Each named move below is a turn or a mirror, shown by a few rows before and after it. Which moves, in which order, take the first row of each later pair to the second? The first pair is answered.
Q_974:
[ -4.3   7.0 -28.2  -8.7  -2.6  -7.6   8.0  -2.4  12.3   3.5  -3.2  -4.8
  -8.0  -7.2  13.2   6.5   7.6 -12.0 -12.0   6.8  -3.2] -> [ -9.9  -4.2  -6.2  18.7  -9.7  -9.4 -10.0 -11.4   0.5  -2.0   7.4  -4.3
 -22.7  -4.7  -6.2  11.0   5.4  11.4  -8.5  -0.7  12.8]
[  0.1   8.0  44.2   0.1 -37.9   1.4 -25.1 -44.7  35.2  -8.4   7.8 -14.8
   2.8  -3.9  12.5  25.8  -0.7  47.9   3.5  -5.4 -26.7] -> [  6.9  19.6  10.3 -30.3 -28.8   3.0  -1.4 -35.9  51.8  -3.4   1.9 -15.5
  24.1 -10.4  39.3  17.8  -2.3  12.1  -1.2  -0.5 -42.8]
[  1.3   3.3   7.7   1.2 -13.8  -6.1 -16.5 -13.7  15.6 -12.6  10.0 -14.3
  -9.8  -2.4   3.7   7.9  13.5   9.2  -1.3  -4.6   0.1] -> [  4.5   8.0  -3.0  -8.9 -12.0  -6.1  -7.0 -13.1  21.2  -8.7   4.7 -15.7
   0.7  -3.9  13.1   8.6  18.4  -1.3  -1.6  -0.8  -7.5]
[ -2.3  -3.5  18.9  -7.0  -7.8  -3.3 -20.7  -3.6  17.8  -3.4   4.0  -6.4
  -3.6  -7.2   9.6   3.3  -4.3   4.8  -8.1 -19.6  10.4] -> [ -1.5   1.7   7.7 -14.9  -3.2  -1.5  -9.7   0.3  26.4  -1.2   0.3  -7.2
   3.5 -10.6  22.1   4.8  -3.7  -3.5  -8.6 -17.1   3.0]
Q_642:
[ 11.2  -2.8  -2.3   9.2 -18.0  -3.6 -27.5   6.2  16.9  18.9   0.8 -11.8
   1.0 -26.3   5.7  20.5 -21.8  20.7   4.8 -18.2  -0.6] -> [ 11.7  -3.5   4.9  10.4 -15.1   1.3 -28.7   6.7   9.9  13.7   2.4  -4.4
   5.1 -26.1   0.8  15.8 -24.9  25.1   9.4 -21.4   3.0]
[-11.5   1.2 -11.8  12.9  13.6   3.2  -1.6   8.3 -15.7   2.5  -6.5   0.2
  -1.4   6.1  -5.5   2.3   0.7  -9.7   6.6  -1.9   3.0] -> [-11.6   2.3 -17.3   8.3   8.2  -0.6   0.5   7.1 -12.8   0.5  -6.7  -5.3
  -6.5   7.7   0.1   4.4   3.9 -10.6   5.7  -3.0   2.6]
[ 12.5  12.6  12.6   7.4  15.2  19.0   7.3  28.1   3.1  14.2   3.1  14.5
  11.9  -5.6  29.0 -19.5 -11.7 -15.1   2.0  -9.5  18.8] -> [  7.9  14.8  -1.8   0.3   8.4  10.9   9.8  21.3  11.9  12.5   1.8   5.5
  10.4 -11.5  41.1 -14.9  -3.2 -25.0  -2.7  -8.6  17.7]
Q_456:
[ 19.5  11.3  -9.7   9.6 -12.8  -8.6  -6.3  -7.3  -0.7  11.2   6.2 -10.4
  -0.1 -12.8  -6.1  19.7  -5.2   6.9  -5.9  -5.6  -1.1] -> [ 20.2  13.3 -10.9   6.9 -14.7  -7.0  -4.5  -9.2   3.8  14.0   3.3 -12.2
   1.4 -10.5  -3.4  18.3  -3.2   5.0  -9.4   0.3  -5.2]
[-16.4 -10.3   5.4  15.2 -12.1  -7.2  -7.3  -4.1 -16.0  -1.1   3.3  -8.7
 -23.7  -1.6  -5.5   7.0  15.2  11.0  -7.7 -13.8  14.8] -> [-14.4  -5.3  -9.3  -8.7 -22.7 -12.1   0.8  -6.5   5.6   2.4  -0.7 -13.7
  -7.5  -0.2   8.8   6.7  27.8   6.9 -14.1   4.7 -12.0]
[-33.9  -3.6  -6.5  13.1 -22.5 -16.2 -31.6 -13.6 -12.0  -2.8  22.6 -16.9
 -25.2  -7.0  -0.2  -5.9  27.5   3.6  -0.4   5.1   2.5] -> [-34.3  -2.2 -13.2   9.9 -25.9 -18.4 -30.5 -17.9  -7.0  -1.5  21.6 -16.1
 -18.4  -5.7   5.7  -9.3  26.3  -0.7  -3.9   7.9  -2.8]
Q_438:
[  1.6   0.3  -3.1   2.6  -6.9 -17.2  -5.0  -2.0 -17.5   5.3  14.3   2.3
 -20.0   5.8  -4.9  17.3  -8.1 -31.3   6.8  -2.5  14.2] -> [  3.0   2.2  -5.9  -7.2 -13.3 -17.7  -1.3  -6.2  -1.0   5.1  14.9  -3.8
 -14.0   2.3   8.4  19.3   0.0 -33.1   2.5   0.7   3.5]
[-18.2 -15.5   4.9   0.0  -9.5  -6.8  15.7 -18.9  -1.0   6.1  14.2  -7.5
  -1.7  -0.7   2.6  -6.0  -4.0  14.8 -14.0   5.2  -3.9] -> [-17.1 -14.1   6.8   1.3 -11.8  -6.6  13.5 -23.4  -3.0   7.1  14.3  -3.4
  -1.3  -0.3  -3.1  -5.9  -9.0  15.8 -12.1   5.2  -0.6]
[  0.0 -21.2   9.8  -2.8  -3.7 -24.4 -15.4  -1.0  16.7  17.0   2.5   2.8
  -7.3   4.3   8.3  12.9  18.7  -5.3  -9.0   1.3   1.3] -> [  0.0 -22.7  14.7  11.7   6.9 -21.8 -16.1   3.0  -2.2  12.4   4.4   8.1
 -13.1   6.9  -5.8   9.4  11.1   0.2  -4.6  -1.2  14.9]
Q_992:
[ 11.0   8.4  20.3   2.4   5.0  16.3  -8.8  13.2  -2.8 -11.4 -10.0  -5.3
  10.1   3.8  -8.4  -3.8   9.0  13.5   4.4 -10.4  22.1] -> [  9.7  10.2  20.6   0.9  -7.1  14.2 -10.1   9.1   7.6 -11.5  -5.2  -8.3
   8.1   2.4  -2.5   2.5  17.1  17.9   2.6  -8.8  14.2]
[ -7.3  11.9 -38.0 -21.0  -2.9 -19.1   8.4  11.5 -30.1  -8.9 -19.8  16.3
   4.8  -1.3  -6.1   2.7  18.3   0.1  15.5  22.3 -14.1] -> [-13.5  11.9 -31.2 -20.3  -5.0 -20.2   7.4   9.7 -27.1  -9.0 -23.6  15.0
   4.7  -1.5 -11.4   3.1  19.0   4.9  16.1  24.3 -16.1]
[  4.7   1.2  33.9  -0.4   9.9  13.4  -7.4  -4.5   3.2   1.0   3.0   7.7
  13.0   4.4 -11.2  -3.9 -11.3  24.7  10.5  -4.0   0.8] -> [  7.9   6.7  20.8 -10.7  -4.1  10.0 -12.4 -12.0  27.5   6.7   6.5  -1.5
   9.1  -4.4  15.1   3.0   6.8  16.7   4.1 -12.0  -5.1]
Then:
(2 to 3 moves a pair)
[  0.9  -6.9   5.7  28.0   5.4  -1.0  -2.5   1.3 -25.9   4.3  -0.7  -1.4
 -16.4   1.6 -10.5   3.9 -13.1  -9.4   4.5 -18.2  32.8] -> [ 14.8   3.1 -18.9  -2.8   0.0  -0.2   3.1   4.3   9.7  11.9  -1.7 -13.8
  -6.6  -9.5  29.3   9.1   4.4 -33.1  -0.8 -17.7  17.2] => Q_992 Q_438 Q_992
[  5.7   0.1 -32.7 -22.1   8.0  -3.1  15.2   5.0   3.7   8.9  -7.2  -3.5
   2.7  -1.4  28.2   9.9  -0.7 -34.8   2.5   6.5 -14.5] -> [ -3.0  -9.0 -13.4  20.1  24.6   1.5   5.0   5.1 -43.7  -0.6  -4.7  10.4
 -15.8   9.5  -8.6   5.8 -23.0 -21.2  11.9   0.1   9.6] => Q_438 Q_974
[ 12.1  -3.8  37.7  -4.3  -4.2  11.4  -7.5   2.0  23.6   5.1   7.1   5.7
  12.7   1.4  -0.2 -13.0  -3.5  13.1   9.2 -15.7  -7.3] -> [ 11.3  -8.6  40.6   7.0  -5.2   8.0 -12.3  -0.5  19.9   4.8   9.7   5.2
   3.9  -1.6  -2.6  -6.9  -1.6  16.9   6.1 -22.0   6.6] => Q_992 Q_438 Q_992
[ 22.5  -0.8  13.0  16.8  26.4  24.2 -11.5  14.6 -16.6  14.0  17.8  17.4
 -18.1  -7.9 -14.9 -12.4 -31.7   6.5  17.4 -27.8  38.2] -> [ 31.5   7.5 -11.6 -21.3  -1.2  14.1 -11.1   4.4  37.7  23.2  20.4  -4.7
 -10.8 -19.3  33.9   0.0   2.5 -14.4   3.6 -32.9  12.6] => Q_992 Q_438 Q_992
[-15.4  -5.7  27.8  19.9  -4.4  -1.7  -7.2  -8.0 -16.3  -6.4   6.2   4.8
  -6.4  12.7 -34.6 -11.2 -18.4  38.6  -3.9  17.1  -1.0] -> [-18.7   1.6  15.8   0.9  -7.1  -5.2   3.6  -9.2  -1.1  -8.9   2.0   5.9
   8.7  14.0 -27.0 -14.6  -9.6  36.6 -11.0  32.9 -24.5] => Q_456 Q_438
[-14.2  -8.8 -21.6   5.9   3.3 -13.3  15.6  15.7 -30.3 -10.5  -5.0  13.1
   1.2   4.2 -11.3 -20.1  -5.4   2.6  -1.6  23.5 -14.6] -> [-16.1  -9.0  -4.9  -4.4 -25.8 -18.4  -1.7  -5.0   6.2  -4.9   5.0  -4.6
   3.8  -0.6   1.2  -9.3  16.1  24.9 -13.5  23.0 -26.9] => Q_438 Q_974 Q_438
[ -8.4   5.3  24.2  22.1 -12.8  -0.4 -27.1  -1.4  -2.5  17.2 -10.2   2.3
 -13.3  10.6 -29.6   5.0   3.9  13.6   7.9  -6.4  -7.6] -> [ -5.3  15.5 -30.4   5.4   0.7 -12.1  -3.4   7.7  -4.1  20.4 -21.6  -6.1
 -12.5   2.3  -2.1   4.2   8.2 -34.1  -1.8   4.7 -12.1] => Q_974 Q_438 Q_642
[ 29.9   9.9 -29.4 -22.7  21.3   7.2   5.0  13.4  21.1  10.8  -7.2  -5.4
   1.5 -16.3  44.9  10.0  -2.6 -49.0   0.2 -19.2  10.9] -> [ 45.0  -2.1   9.8 -14.8  32.0  27.5   1.2  19.4  14.0   5.7  -1.9   9.9
  11.3 -11.0  25.3  -6.1 -25.0 -26.0  19.8 -29.8  20.5] => Q_642 Q_438 Q_456
